In the rows, 128 means zero.
Where one turn sends some rows of the set: a few examples, then the rows asked
j_390: [134 110 141  98 121 129 146 115 137 125 161 180 104 108]
j_138: [123 112 150 152 146 132 142 163 116 101 133 138 170 103]
j_816: [127 135 144 134 158  86 105 165 150 158 127 150 139 131]
j_338: [120 151 140 119 149 103 140 117 104 106 149 164 109 147]
j_399: [160 152 125 114 126 124 141 126 152 173 108 135 125  92]
j_645: [129 151 148  98 110 124 159 116 110 102 129 109 130 138]
j_183: [136 138 166 133 133 142 157 118 178 122 104 151 100 124]
j_964: [117 112 118 145 146 171 131 107 165 149 133 159 138 104]
j_700: [150  93 142 138 146 110 154 173 168 131 142 132 144 129]
j_216: [138 162 145  81 133 141 108 131 154 145 126 168 126 144]
j_229: [162 152 128 132 108 120 115 161 115 130 150 162 116 113]
j_80: [141 113 123 108 145 166 143 164 124 109 103 107 126 117]
j_339: [ 90 128 143 125 102 143 146 114 113 151 134 146 155 106]
j_793: [110 151 183 109 124 127 112 140 157 114 128 141 158 115]
j_404: [121 141 133  63 124 108 144 133 132 115 145 155 143 121]
j_995: [140 118 122  98 138 176 155  93 124 128 128 146 151 136]
j_841: [132 113 107 151 119 134 100  96 131 146 114 134 113 131]
j_343: [141 143 105 104 140 140 120 131 154 158  92 119 134 157]
j_634: [ 98 108 100 118 165  97 150 142 143 128 135 145 114 116]
j_6: [118 154 122 127 144 118 159 133 115 171 100 110 124 128]
j_796: [139  97 154  99 106 121 109 144 121 108 146 123 129 144]
j_603: [137 166 138 122 136  87 167 152 142 118 110 129 121 120]
j_310: [134 129 166 155 172 100 149 140 136 137 106 126 146 113]
j_410: [101 121 141 117 141 152 128 163 170 110 122 181 137 134]
j_78: [105  94 126 135 139 130 100 141 165 144 160 149 136 139]
j_642: [133 153 104 137 123 177 134 128 131 159 115 148 112 129]
j_36: [143 118 138 116 131 126 159 105 114  98 160 150 162 149]
j_978: [149 129  98 140 143 125 165 107 147 133 126 126 107 159]
j_396: [118 146 120 139 115 119 108 121 156  98 138 114 145 162]
j_507: [123 113 125  84 126 124  91 163 161 122 125 144 124 123]
j_911: [156  95 134 154 143 119 155 126 103 117 151 149 119 114]
j_120: [138 151 131 115 183 137 125 129 148 121 137 161 179 122]
j_779: [122 105 159 145 148 135 104 152 174 113 118 125 146 108]
j_503: [149 120 118 161 123 158 141 109 144 121 162 159 120 146]
j_960: [143 141 143 146 146 160 127 100 116 117 165 128 143 106]
j_174: [115 143 124  80 143 147 128 158 133 124 157 120 134 158]
j_351: [148 164 114 158 157 148 158 146 138 126 105 153 128 104]
j_63: [157  97 152 124 142 125 137 118 131 173 131 132 140 160]
j_453: [123 118 141 127 122 113 162 134 135 127  76 123 165 120]
j_293: [ 96 132 109 155 144 133 129 155 135 141 111 103 157 121]

j_779 goes to j_507
j_174 goes to j_338
j_911 goes to j_964
Where do these go?
j_396 goes to j_229
j_816 goes to j_793

Where one turn sends some rows of the set: a few examples, then the rows asked
j_615: [130 140 125 120  78 137 133 143 125 149 104 105 118]
j_169: [126 110 110 102  90 142 145 142 151 148 142 134 123]
j_170: [130 108 116 130  84 157 134 161 137 145 135 150 139]
j_193: [123  97 125 171 144 112 140  92 116 126  93 146 159]
j_114: [133 115 120 105 124 136 124 133 108 130 102 190 138]
j_159: [122 122 135 133 129 110 145 111 108 136 136  72 109]
j_438: [107  96 134 154 125 107 153 106 143 141 161 107 119]
j_32: [112 114 162 140 155 126 115 108  76 103 127 124 126]
j_521: [132  92 126 153 161 106 146  87  89 133 132 136 133]
j_763: [108  96 124 172 121 139 141 103 152 121 149 112 149]
j_764: [132  88 131 115 137 148 124 133  86 122 118 179 149]
j_638: [130 110 112 167 108 115 157 115 140 156 149 106 124]
j_394: [105 109 159 127 153 137 110  95  86 103 126 122 114]
j_624: [130 103  98 110 120 160 142 145 148 120 145 122 149]
j_172: [120 133 152 127 104 153 103 140  92 116  96 157 134]
j_484: [106 119 161 127 105 151 101 138 104 119  88 152 127]
j_33: [123 132 124 127 139 113 137 109 117 132 131  79  97]
j_613: [123 142 126 127  92 127 127 151 134 148  94 110 110]
j_621: [143 103  99 109 144 134 140 135 112 125  89 157 160]
j_38: [114 101 144 159 158 100 132  97 100 123 121 164 133]

j_193 goes to j_621
j_159 goes to j_32
j_438 goes to j_38
Where do these go?
j_521 goes to j_764
j_613 goes to j_33

Where one turn sends some rows of the set: a few examples, then the rows asked
j_228: [122 123 136 134 115 125 110 166 107 101  96 139]
j_99: [141  97 165 160 115 130 114 126 157 132 107 139]
j_130: [112 125 173 119 135 140 149 123  92 128 136 121]
j_110: [111 112 121 113 101 135 111 134 113 162 161 106]
j_898: [150 108 117 123 133  97 140 110 103 110 137  93]
j_572: [153 119  87 165 134 140 108 119 144 121 117 108]
j_502: [147 117 125 123 125 131 123 142 124 102 128  64]
j_281: [108 140 145  89 149 125  97 137 117 155 143 119]
j_257: [ 89 114 119  97 129 145 144 119 131 154 145 146]
j_241: [126 113 134 137 132  65 148 128 126 133 132 118]
j_646: [112 126 128 133 127 119 130 156 158 106  96  77]
j_744: [ 87 129 116 106 115 111  98 151 112 142 137 109]
j_718: [ 95 113 115 153 116 142 160 150 145 115 131 141]
j_707: [144  86 126 144  98 130 120 127 101 134 111 138]
j_422: [143 139  83 147 130 140 147 125 157 109 126 132]
j_660: [150 130 155 137 138 142 122 114 127  90  99 147]
j_788: [ 97 105 171 113 127 110 155 117 120 135 138 120]
j_505: [102 114 158 127 117 133 167 141 149 122 154 130]
j_122: [120 132 184 127 146 121 111 131 104 139 122 100]
j_58: [126 132 142 133 134 122 119 137 116  87  88 151]
j_442: [129 130 120 139 118 154 164 140 158 111 153 133]
j_522: [119 103 119 123 109 135 132  93 132 165 160 126]
j_628: [113 140 129  99 163 105  81 125 135 142 130 120]
j_880: [155 119 169 149 127 150 115 121 149 111 109 137]
j_677: [145 122 111 157 152 106  93 103 132 130 101 106]
j_601: [145 139 120 132 132 140 177 100 133 131 103 114]
j_295: [ 94 115 142 131 125 139 172 128 111 117 135 144]
j_654: [ 89 109 107 113 127 149 135 129 167 147 140 141]
j_618: [133 123  93 116 151 147  95 109 166 126 138 118]
j_48: [127 117  94 165 117 154 131 150 157 117 129 120]
j_639: [107 115 128 135 125 123 133  89 173 155 143 140]
j_740: [137 143  81 148 139 113 114 129 155 121  98 117]
j_564: [138 105 129 136  99 137 110 158  95 120 110 129]
j_498: [103 128 137  86 137 143 127 125 110 158 150 131]
j_397: [ 90 147 105 100 139 106 103 125 111 114 118 121]
j_460: [131 134 156 145 120  97 148 159 147 153 136 109]
j_749: [128 132 104 108 165 117  84 105 149 129 130 121]
j_747: [119 111 163 107 134 110 126 104  97 144 123  95]
j_930: [126 129 155 143 155  96  90 120 123 139 103 101]
j_494: [110 143 140 135 137 139 116 112 193 136 135 127]
j_773: [137 127 142 117 136 115  95 122 108 147 106  76]
j_381: [112 115  98 119 133 158 113 128 180 136 142 124]
j_400: [135  81 142 156 106 117 121 117 132 140 105 145]
j_413: [127 164 131 118 147 158 105 114 166 112 131 113]
j_497: [137 140 110 136 139 108  88 136 137 139  92  88]
j_533: [108 130 116 135 136 111 161 118 154 114  79 108]
j_16: [119 163 109 102 152 138 106 105 125 101 121 118]
j_792: [156 145 147 138 119 146 162 137 138 150 132 103]

j_522 goes to j_639
j_898 goes to j_241
Where do these go?
j_498 goes to j_257
j_58 goes to j_228
j_442 goes to j_422
j_930 goes to j_122

